In the data rows, the value 128 means zero.
Here are some points:
[171 141 156 101 151 146 125 104 150 187 108 143 175 172 150 141]
[125 156 147 155 155 131 125 140 124 165 150 121 144 138 150 152]
[ 49  84  67 173 127  74 109 144 114  88 160  62  93  75  96  80]
[ 99 161 132 115 158 141 167 125 136 104 134 133 134  93 168 163]
[149 136 156 131 159 153 122 122 179 178 131 127 159 167 187 144]
[150 137 143 102 161 163 130 124 188 160 125 139 152 146 197 154]
[142 109 136 137 109 157 131 152 171 124 153 163 123 147 161 158]
[ 54  70  82 162 116  74 142 159 108 121 159  84  84  69 113 103]
[162  83 170 112  77 199 105 123 184 133 114 180 105 186 167 157]
[144 108 159 151  97 158 143 120 135  84 145 148 112 174 138 152]
[146  99 148  98  98 161 154  96 163  84 122 157  94 171 167 168]
[143  91 159  97  84 159 135  90 146 104 104 165 107 160 165 161]
[155 109 151 140  83 140 131 105 159  99 113 166 102 180 167 161]
[125 117  86 145  93  95 133 169  79 125 132  99  80  70  92 109]
[140 103 161  84  93 165 154  88 148  89 101 168  99 145 166 168]
[143 155 115  80 159 103 130  64  83 161  50 116 180 119  58 125]
[157 141 149 159 157 133 146 169 149 139 164 137 140 159 147 138]
[120 156  90 108 142  98 132 136  81 136 107 101 165  78  87 100]
[137 152 133 150 162 126 153 141 166 144 145 125 138 151 181 149]
[132 160 107 121 135 109 122 157  90 141 124  98 147  79  99  96]
[157 152 148 118 145 139 130 109 173 169 123 147 151 150 179 157]
[140 163 121  88 120  98 113  49 110 164  36 147 151 141  91 139]
[133 129 103 139 119 110 128 164  99 135 115 103 125  83  97  88]
[130 134 135  70 139 151 121  97 124 160 102 147 161 115 140 166]
Here are 10 more points, each followed by its number:
[122 168 137 142 172 133 127 143 111 147 154 122 147 120 128 132] 0
[115 166 147 120 178 129 134 150 108 150 139 127 158 111 133 123] 1
[ 40  98  57 130 111 129  38 133 159  45 148  97  96  72 150  69] 2
[141 135 149  87 154 157 127 109 150 160 110 153 151 137 167 151] 3
[ 52  89  88 103 108 152  23 135 174  76 144 112  97  89 153  75] 4
[ 59  71  75 178 117  62 150 148  91 117 167  73  85  86 101  90] 5
[146 178 163 166 169 116 112 141 114 187 138 137 153 163 138 124] 6
[150 173 124  98 150  92  98  45  89 182  49 134 183 120  57 124] 7
[146 114 103 179  82  72 129 165 111 146 139 103  66 108  93 106] 8
[146 165 161 156 180 125 114 151 114 189 142 123 166 162 137 103] 9
Which of these numbered points is nearest to each point below by angle, seen from the average point of the first points? Its number follows each.
[145 110 148 140  96 172 143 139 163  99 152 151 103 162 145 148] > 4
[157 154 175 153 185 135 110 148 126 197 145 124 160 178 127 104] > 9
[129 146 109  78 142 128 109 157  95 150 113 105 165  74 117 103] > 1
[148 142 128  66 123 124  94  39 112 183  45 142 168 150 109 135] > 7
[ 54  98  68 146 134  95  43 150 118  69 156  81  99  76 128  78] > 2
[151  85 157 125 104 158 161 132 154  83 132 155  99 179 144 150] > 4
[142 115 138 117  74 180 157 115 153  86 147 159  96 141 132 167] > 4
[ 26  83  58 120 125 113  49 150 146  39 142  94  87  52 133  88] > 2
[132 177 118 111 143 106 123 141  87 143 117  98 161  77  87 101] > 1
[189 113 181 164  94 161 132 149 186 155 151 163 111 204 144 141] > 6
[151 112 149 132  77 186 144 116 161  99 136 158 104 161 133 160] > 4
[ 90 164 115 118 158 132 181 120 139  80 130 128 128  87 164 169] > 1
[145  90 144 116  97 150 166 136 149  77 132 158  98 159 162 161] > 4
[104 176 123 158 174 113 141 139  94 134 150 114 151 121 126 126] > 0
[129 156 136 121 163 152 129 155 126 147 146 129 147 110 154 148] > 1
[124 127 139  74 148 167 123 109 142 148  96 161 151 110 165 165] > 3
[148 149 161 147 171 133 118 144 137 175 135 129 171 155 135 111] > 9
[136 161 122  88 127 110 133  64 105 157  79 149 151 134 102 144] > 7
[132 107 149 127  93 165 148 120 133  74 139 156 107 148 139 169] > 4
[129 163 128  57 154 111 128  75  78 145  29 133 169  99  71 135] > 7
[143 153 157 140 158 139 134 136 151 163 132 135 145 147 167 139] > 6
[ 55  99  46 162 139  86  67 151 134  46 169  70  92  94 128  64] > 2
[154 156 161 155 181 130 106 151 137 195 139 117 178 177 156 106] > 9
[ 61  62  90 169 116  68 138 156 113 145 152  79  94  86 111  84] > 5
